128 stands for zero in the data rows.
Here are some points, each followed by its number:
[129 132 125 127 130 134 127 131 131 127 132 127] 0
[ 99 106 178 146 139 120 127 144  81 162  99 105] 1
[ 96 117 152  37  88 120  80 121  53 151  79  62] 2
[106 109 167 168 150 118 141 138 106 150 118 121] 3
[156 139 102 183 152 138 158 129 177 111 154 172] 4
[124 117 142 212 159 132 170 147 149 140 141 154] 5
[127 122 132 189 150 127 153 145 145 136 138 156] 6
[142 160  72   0  56 129  56  85 104  96 109  75] 7
[125 139 109  20  84 130  80 110  92 123 107  89] 8
[127 108 163 224 170 130 167 148 147 145 137 155] 9
[147 132 113 204 157 133 167 134 179 116 159 175] 10
[ 91 101 188 200 162 122 152 153  96 168 111 122] 11
[133 109 157 255 186 129 197 160 173 142 156 188] 12
[126 147  95   0  61 125  56  93  84 114 100  68] 13
[131 141 109  65  96 128  96 108 112 120 119 103] 14
[151 157  74  18  80 133  82  99 130  92 133 109] 15
[109 111 168 178 155 123 143 149 117 153 120 130] 16
[166 159  67  68 101 139 115 105 165  88 146 135] 17
[111 112 165 173 146 123 142 149 114 147 122 131] 18
[108 136 128   0  71 121  62 107  61 127  86  61] 19
[ 95  81 213 255 207 120 205 178 131 185 129 170] 20
[159 153  78  75 104 133 110 106 154  95 140 136] 21
[138 142  99  70 104 128 109 116 128 109 131 120] 22
[135 158  81   0  46 129  40  87  79 106  96  58] 23
[150 128 116 230 167 133 178 143 191 119 165 192] 24
[101 101 179 166 145 122 140 149  98 166 112 116] 25
[157 139  94 183 154 133 161 128 192 102 163 173] 26
[122 146  95   0  38 125  35  88  67 112  85  45] 27
[153 133 113 193 152 131 164 132 181 112 161 169] 28
[161 140  98 184 149 140 159 126 191 102 160 171] 29
[130 158  79   0  42 126  34  85  73  99  99  54] 30
[117 125 143 119 128 124 124 132 111 138 118 112] 31
[122 141 114  44  91 125  87 110 100 119 118  98] 32
[142 106 153 255 220 132 236 173 212 140 180 227] 33
[161 133 111 252 179 134 188 141 217 109 181 205] 34
[125 110 157 255 190 128 191 163 165 140 148 181] 35
[165 140  90 193 155 133 168 127 199  99 169 182] 36
[128 128 127 143 130 128 135 132 137 129 134 139] 37
[147 159  73   2  72 129  77  96 120  93 121  98] 38
[110 120 150 128 129 126 123 137 104 144 112 113] 39
[129 139 112  10  82 129  73 108  91 124 100  76] 40
[108 105 175 222 170 127 164 155 124 161 127 149] 41
[ 94 117 160  40  94 114  80 128  49 150  79  60] 42
[135 133 121 105 118 131 118 113 133 121 128 127] 43
[ 95  97 192 209 160 120 161 159 101 169 116 129] 44
[ 91 113 165  72 105 122  90 128  51 153  85  72] 45
[138 145  97  46  94 133  89 108 120 108 123 104] 46
[115 125 146 133 135 127 130 131 119 137 125 126] 47
[119 117 147 169 149 124 142 140 126 144 125 142] 48
[150 141 109 175 145 135 155 130 177 109 155 164] 49
[117 116 141 167 145 127 142 140 131 138 129 141] 50
[191 178  25  41  90 141 101  82 199  58 167 150] 51
[113 107 164 201 157 125 159 144 134 142 130 152] 52
[151 133 112 166 143 135 152 129 167 119 156 160] 53
[126 116 151 194 162 129 158 145 139 140 136 152] 54
[124 140 117  34  91 126  81 107  94 121 107  87] 55
[117 126 137  94 113 123 110 126 101 138 112 105] 56
[114  93 183 255 210 126 213 171 154 165 145 185] 57
[144 130 118 177 149 126 151 138 164 119 150 160] 58
[107 144 117   0  38 123  27  91  38 125  79  28] 59
[125 121 141 166 144 128 143 135 137 133 133 140] 60
[109 106 168 197 156 125 153 148 124 151 128 137] 61
[ 98  91 204 255 189 120 185 170 119 172 123 151] 62
[149 137 110 183 148 131 156 135 178 116 155 168] 63
[116 116 156 169 143 122 141 141 121 141 124 131] 64
[109 117 150 102 120 122 109 130  87 145 103  99] 65
[114 106 168 227 174 125 168 153 136 148 130 154] 66
[123 127 131  93 111 126 108 123 105 130 118 110] 67
[ 99 136 126   0  48 121  39  98  34 129  74  30] 68
[126 138 123  95 115 126 112 121 119 129 124 115] 69
[144 136 107 122 121 128 128 122 148 110 139 140] 70
[158 165  52   0  59 133  69  89 135  85 127  96] 71
[142 146 102  80 108 130 110 113 133 112 128 126] 72
[131 130 126 125 129 133 127 124 137 122 131 131] 73
Which two points above are nearest to each new point, looking only along the 2 directions in which the numbered points spread most? Their numbers follow each, smallest number first.
[154 152  73  41  90 132  91  99 142  94 135 116] 15 46
[147 123 125 241 176 131 186 147 183 126 164 187] 12 24
[117 122 142 143 133 128 132 139 122 139 125 124] 31 47
[150 129 117 239 176 135 183 139 200 115 164 193] 24 34
[139 133 111 150 137 126 142 124 156 113 148 151] 53 58
[158 131 106 228 168 139 177 133 195 107 173 193] 24 34
[140 127 123 181 151 132 153 139 159 130 147 153] 6 58
[147 137 110 160 138 132 155 132 162 112 145 157] 53 58
[121 138 113  69 100 129 102 114 112 120 116 102] 14 32
[111 102 178 213 163 124 160 154 120 156 126 145] 41 61
[128 126 129 145 131 131 134 129 134 127 127 131] 0 37
[112 114 151 158 137 126 139 142 115 144 121 130] 18 64
[ 86 109 172  60 103 111  89 130  50 162  82  64] 42 45
[147 134 106 133 132 133 127 118 151 112 140 142] 70 73
[102  96 195 255 185 123 182 170 128 169 134 153] 20 62
[149 145 103 125 125 133 129 120 156 112 146 143] 70 73
[119 103 166 255 183 128 182 160 151 153 147 171] 35 57
[134 127 126 151 139 125 142 128 142 130 134 140] 37 60
[ 99 130 136   0  76 118  65 108  55 137  86  56] 19 68
[133 118 145 219 170 133 167 146 153 137 146 165] 5 9
[131 118 141 209 163 127 166 139 156 137 145 160] 5 54
[138 139 103  84 109 127 118 115 135 110 134 124] 22 72
[154 134 113 226 166 132 181 142 197 114 162 188] 10 24
[139 139 114 123 127 131 129 120 146 115 139 136] 70 73
[158 166  56   0  58 137  62  82 126  87 126  97] 38 71
[125 117 141 213 163 130 166 149 152 133 143 167] 5 9
[146 127 125 233 171 132 183 146 190 122 164 186] 10 24
[112 134 124   0  68 122  60 102  58 130  89  59] 19 68
[179 171  35  27  84 140  95  88 172  69 149 132] 17 51
[115 116 159 205 164 130 157 149 135 149 132 145] 52 54
[143 132 107 166 142 129 148 129 163 116 149 158] 53 58
[189 184  18   3  69 142  80  79 181  60 156 134] 51 71
[182 172  35  36  81 137 105  87 175  69 158 142] 17 51
[169 161  62  61  99 138 106 101 169  85 149 134] 17 21
[116 121 146 143 136 125 133 135 117 136 122 127] 39 47
[123 108 160 226 173 126 171 152 148 146 142 156] 9 66
[169 136  97 247 175 136 188 136 219 100 180 206] 24 34
[144 124 123 182 155 131 159 136 157 124 149 160] 6 58
[ 88  84 208 255 186 123 183 172 109 179 122 140] 20 62
[145 115 147 255 208 133 215 162 205 133 175 213] 12 33
[101 135 126   0  69 128  60 105  53 137  81  57] 19 68
[141 128 118 177 151 133 155 134 163 115 149 157] 53 58
